In the rows, 128 means zero.
Each path below is one point turned by a fixed rotation once a step. After each direction that follows a path, write how fast that rotation turns it, in degrees each step (0 if it stays still).
Each turn is a multiple of 5 degrees from 10 to 175, or 0.
Each row of a path follows its step; steps can be skipped.

step 0: [125 127 128 125 130 133 138 127 122 137 135 134 137 131 132 128 131 130
 136 130 135 128 133 132 119 132 129 130 120 126 123 120 126 123 127 126
 130 133 124 121 121 126 113 116 124 124 122 135 128 129 123 125 128 136
 129 134 135 138]
step 1: [126 118 128 140 132 125 124 124 123 142 122 124 138 130 128 134 128 128
 122 131 123 126 133 136 125 128 132 129 119 127 127 127 128 129 127 121
 119 127 139 129 129 133 127 127 133 136 127 144 130 122 121 131 129 134
 122 127 122 122]
step 2: [134 132 132 124 126 132 120 132 121 134 126 128 137 140 121 126 129 128
 137 136 128 126 140 125 126 128 121 124 118 124 129 123 133 128 129 125
 130 132 129 126 110 135 131 132 124 127 121 131 126 140 133 133 127 132
 130 125 126 125]
step 3: [126 125 120 124 123 132 134 129 122 131 121 121 131 129 124 139 136 124
 130 135 126 132 135 130 129 141 129 138 130 129 134 124 120 119 132 125
 125 137 126 126 120 124 119 126 137 129 125 130 134 129 115 127 128 130
 122 120 125 129]
step 4: [136 130 125 131 139 129 130 132 120 122 120 132 136 125 130 130 131 133
 134 131 121 124 139 129 127 115 128 123 120 123 139 127 129 125 126 126
 119 123 127 120 124 126 133 122 132 123 130 138 125 128 119 126 125 124
 125 130 124 118]
step 8: [120 119 125 128 129 127 138 128 126 129 126 128 127 139 125 141 130 125
 134 129 124 128 135 138 120 133 130 131 119 140 127 132 129 127 131 125
 120 133 129 130 127 121 111 126 125 131 122 126 131 130 120 123 130 128
 129 131 127 118]
step 10: [131 130 132 134 127 125 126 125 123 142 133 120 129 125 133 133 133 122
 140 137 130 118 135 132 124 128 138 131 120 127 129 121 128 126 125 128
 124 142 123 126 125 132 120 128 132 126 123 128 126 137 131 125 128 142
 128 125 129 130]
step 11: [131 124 118 133 130 127 140 127 114 135 125 129 136 137 127 126 134 128
 130 131 123 124 124 130 125 126 124 129 124 132 136 132 125 120 130 127
 128 132 137 124 120 130 131 128 127 145 123 139 127 128 121 126 125 130
 128 121 130 125]
step 14: [130 135 128 117 127 133 125 130 122 126 130 134 133 134 128 131 131 131
 123 139 120 129 135 132 131 123 121 129 121 126 134 117 135 133 121 123
 125 129 134 125 117 135 131 132 130 128 128 145 133 129 121 130 126 132
 124 124 126 121]
step 15: [128 137 127 131 124 128 126 123 127 131 121 116 125 133 125 133 132 129
 135 132 126 127 135 124 124 132 135 129 127 128 133 120 127 117 127 125
 121 134 131 128 113 130 121 122 137 121 123 120 126 137 123 119 136 129
 124 126 121 120]
Directions:
[126 127 125 127 131 128 128 129 128 130 128 128 127 126 128 128 128 130
 128 126 129 130 130 131 129 125 128 130 126 127 126 129 130 128 126 127
 126 126 127 128 128 127 127 126 127 126 130 127 130 127 127 130 127 128
 130 128 130 128]	85
[130 128 127 128 128 126 128 129 127 130 130 129 128 124 130 131 129 128
 128 130 129 128 129 127 128 129 128 129 129 129 128 128 128 128 129 128
 130 129 126 125 130 128 128 129 128 125 131 131 127 126 128 127 127 129
 126 128 129 130]	110
[129 128 128 129 127 131 127 127 130 129 129 129 127 129 128 129 128 128
 127 128 129 128 130 127 127 129 129 127 127 127 129 128 129 126 127 126
 129 128 124 129 127 130 126 126 131 127 127 127 128 129 131 126 128 127
 130 128 131 129]	145
[126 128 128 128 127 127 129 127 129 128 128 129 129 127 127 125 127 127
 129 127 127 133 127 126 130 129 129 128 130 128 130 125 128 129 131 127
 128 129 130 127 128 130 126 126 128 126 129 130 129 128 125 127 130 127
 131 127 129 128]	125
[129 126 127 127 129 128 133 127 128 129 128 128 127 128 129 130 127 126
 126 129 129 129 128 130 128 131 127 130 129 128 129 128 126 128 126 129
 129 125 128 127 129 130 127 129 128 128 125 128 128 128 127 129 127 129
 129 128 129 126]	140

step 2: [134 118 124 131 127 130 124 124 127 136 116 119 121 126 118 126 135 127
 128 127 135 130 129 129 124 128 132 124 121 126 126 121 125 128 121 137
 130 132 127 127 128 135 133 128 126 125 123 128 133 116 129 121 127 127
 130 130 135 122]
step 4: [121 119 122 134 129 118 133 132 127 125 130 136 122 129 129 125 129 122
 121 128 127 129 126 136 131 118 129 121 127 130 128 123 125 126 130 130
 137 127 130 128 134 132 131 123 124 131 131 126 134 120 122 118 128 138
 134 131 131 124]
step 5: [138 123 126 130 139 120 124 125 129 118 127 130 125 139 129 126 120 127
 126 131 135 131 119 120 133 120 130 118 127 131 124 125 124 132 129 126
 131 127 136 122 125 125 125 125 127 129 127 125 123 128 131 120 121 133
 129 130 131 126]
step 7: [141 118 125 127 124 127 125 129 134 124 125 135 128 124 126 137 132 129
 128 131 130 129 124 128 125 122 131 126 119 116 116 129 117 123 132 125
 127 130 131 128 121 118 133 125 125 127 127 129 130 123 131 123 130 120
 129 127 126 126]
step 8: [128 123 123 128 134 134 131 134 128 142 129 126 127 130 127 130 132 129
 138 134 126 125 128 127 128 131 124 133 119 128 121 121 115 126 133 125
 128 126 139 128 126 133 131 122 126 128 124 123 131 119 133 120 128 129
 127 134 130 125]
step 11: [129 121 121 128 132 119 133 137 137 123 125 131 126 132 132 130 126 132
 131 134 128 129 128 129 131 122 135 118 129 125 130 121 125 132 131 132
 118 124 127 121 126 130 134 128 129 132 125 139 131 130 131 131 122 134
 133 130 139 126]
step 16: [132 119 121 133 137 121 127 132 125 130 135 136 124 130 120 133 133 129
 130 125 125 131 128 125 126 130 124 126 138 130 128 122 127 134 131 137
 127 123 134 124 128 123 135 131 117 128 131 126 125 121 126 121 124 134
 130 136 127 122]
step 17: [136 121 130 136 127 121 124 131 128 124 121 126 124 131 130 136 133 126
 127 123 128 127 124 127 129 126 141 125 130 124 119 121 128 130 127 135
 128 135 132 124 133 129 126 127 125 131 121 136 127 126 131 114 123 134
 123 132 133 128]
step 19: [133 121 117 132 123 129 128 126 127 133 130 133 123 126 129 129 123 123
 125 132 128 129 125 133 131 118 125 122 114 123 120 126 122 129 123 130
 122 127 127 128 134 131 122 131 127 133 126 128 136 122 134 120 134 126
 133 130 135 124]
step 22: [132 118 128 132 128 117 134 135 128 118 129 130 120 129 126 129 134 123
 122 132 133 128 123 131 131 124 129 130 131 125 124 122 117 124 133 123
 130 123 131 131 124 127 138 118 120 123 133 127 128 127 125 125 122 134
 131 127 131 129]
Directions:
[130 128 127 126 127 128 128 129 132 127 128 130 128 129 128 127 128 129
 130 128 129 127 127 130 129 126 125 130 129 125 131 126 126 127 130 128
 128 129 128 128 131 130 126 125 128 130 129 127 129 127 128 131 128 129
 127 129 127 128]	100
[127 127 130 130 128 130 129 128 128 127 130 129 127 130 129 129 126 128
 127 130 129 129 128 128 127 124 127 129 126 129 125 129 127 128 129 126
 127 129 128 129 126 129 128 124 127 125 127 129 128 129 128 127 131 128
 126 129 127 126]	25
[126 130 127 129 127 128 128 128 128 125 127 129 129 128 129 125 129 128
 126 130 127 130 126 127 128 127 128 125 126 130 129 128 125 129 125 126
 129 127 127 125 131 129 127 128 130 126 128 128 127 126 127 131 128 128
 129 127 128 127]	45

step 2: [133 121 121 128 122 135 130 139 138 117 133 129 120 126 139 126 134 132
 128 132 118 128 131 130 123 124 121 120 127 127 125 119 126 131 133 134
 131 122 125 129 132 130 132 137 124 128 122 133 130 130 123 134 133 128
 136 125 128 138]
step 5: [132 132 130 124 128 119 120 126 127 115 127 133 134 119 125 115 130 128
 135 127 129 130 133 139 123 128 122 124 129 130 127 135 128 130 131 125
 121 130 141 126 125 128 133 132 134 130 128 133 131 116 129 131 130 125
 116 134 118 129]
step 6: [126 135 123 122 118 129 132 123 121 132 131 133 130 137 122 139 125 131
 129 130 139 128 130 134 134 123 127 123 133 127 123 127 137 124 124 122
 118 130 122 131 131 129 133 129 139 116 120 120 131 120 123 135 128 129
 127 125 123 125]
step 8: [122 126 133 128 123 130 124 128 121 130 122 124 120 124 123 128 125 132
 116 125 137 123 137 122 124 122 129 125 116 126 132 126 133 125 145 140
 138 126 123 128 126 138 132 131 122 124 127 127 130 122 125 130 130 122
 123 131 126 131]
step 9: [133 136 124 119 134 123 120 124 144 127 127 126 124 133 125 126 128 122
 121 136 129 125 131 126 130 114 129 128 127 125 134 133 131 131 131 133
 128 139 121 121 132 123 121 137 128 127 130 126 127 139 129 127 129 130
 132 127 138 119]
step 13: [136 131 116 125 133 123 118 134 123 128 127 130 136 119 136 131 130 132
 131 125 130 131 135 134 129 130 124 126 125 120 128 134 115 128 134 130
 130 132 131 131 125 131 126 124 135 124 126 126 122 110 132 124 132 128
 125 136 126 135]
step 14: [118 132 126 126 132 122 124 123 127 131 133 126 128 133 123 143 127 129
 126 139 133 131 121 131 132 126 128 121 134 133 137 124 129 134 123 139
 124 126 127 124 129 138 127 125 129 125 122 120 128 118 121 136 133 130
 134 120 125 130]
step 15: [129 116 118 132 129 114 124 131 135 128 124 117 124 126 128 138 134 131
 129 133 133 128 128 127 128 129 131 135 128 128 125 127 132 133 124 133
 139 124 125 143 127 131 135 125 130 130 134 137 131 132 134 132 126 133
 126 129 132 117]
step 17: [134 142 121 122 125 127 123 124 137 126 128 126 129 126 126 127 132 121
 133 122 121 125 121 122 133 124 126 122 126 130 127 126 144 134 133 132
 120 142 126 132 130 126 131 130 120 130 127 130 124 134 136 128 120 137
 134 125 131 129]
step 21: [135 125 125 131 134 128 122 128 128 136 139 130 122 122 130 132 124 132
 123 127 123 137 131 135 126 126 130 131 128 109 125 133 118 130 129 129
 129 128 121 128 128 130 137 125 132 119 118 132 133 120 125 125 122 135
 134 135 129 131]
Directions:
[125 126 126 127 128 130 127 125 128 128 126 129 128 129 130 129 131 128
 128 127 129 128 129 127 131 126 130 129 127 127 128 128 127 127 128 128
 129 127 131 127 129 127 128 126 131 127 129 128 128 125 126 128 128 130
 128 128 126 131]	55
[130 128 127 126 127 129 126 129 128 130 129 129 125 128 128 129 128 127
 128 128 125 129 129 130 130 126 128 125 130 129 127 129 126 127 127 129
 124 129 129 128 129 127 129 128 128 128 126 129 124 127 128 130 126 127
 130 128 128 128]	95
[126 129 128 126 125 128 130 130 127 128 129 126 126 127 126 128 130 130
 128 126 129 129 128 128 129 130 129 129 127 130 128 128 127 128 127 128
 128 126 128 125 129 130 127 129 127 127 127 125 128 130 126 130 128 126
 129 126 127 129]	175
[129 127 125 128 126 125 128 129 128 128 128 127 129 130 128 126 126 125
 129 129 129 128 128 129 127 126 128 128 129 129 128 126 128 127 125 128
 127 124 131 129 128 130 129 130 130 129 127 128 130 129 125 127 128 128
 129 127 128 126]	80
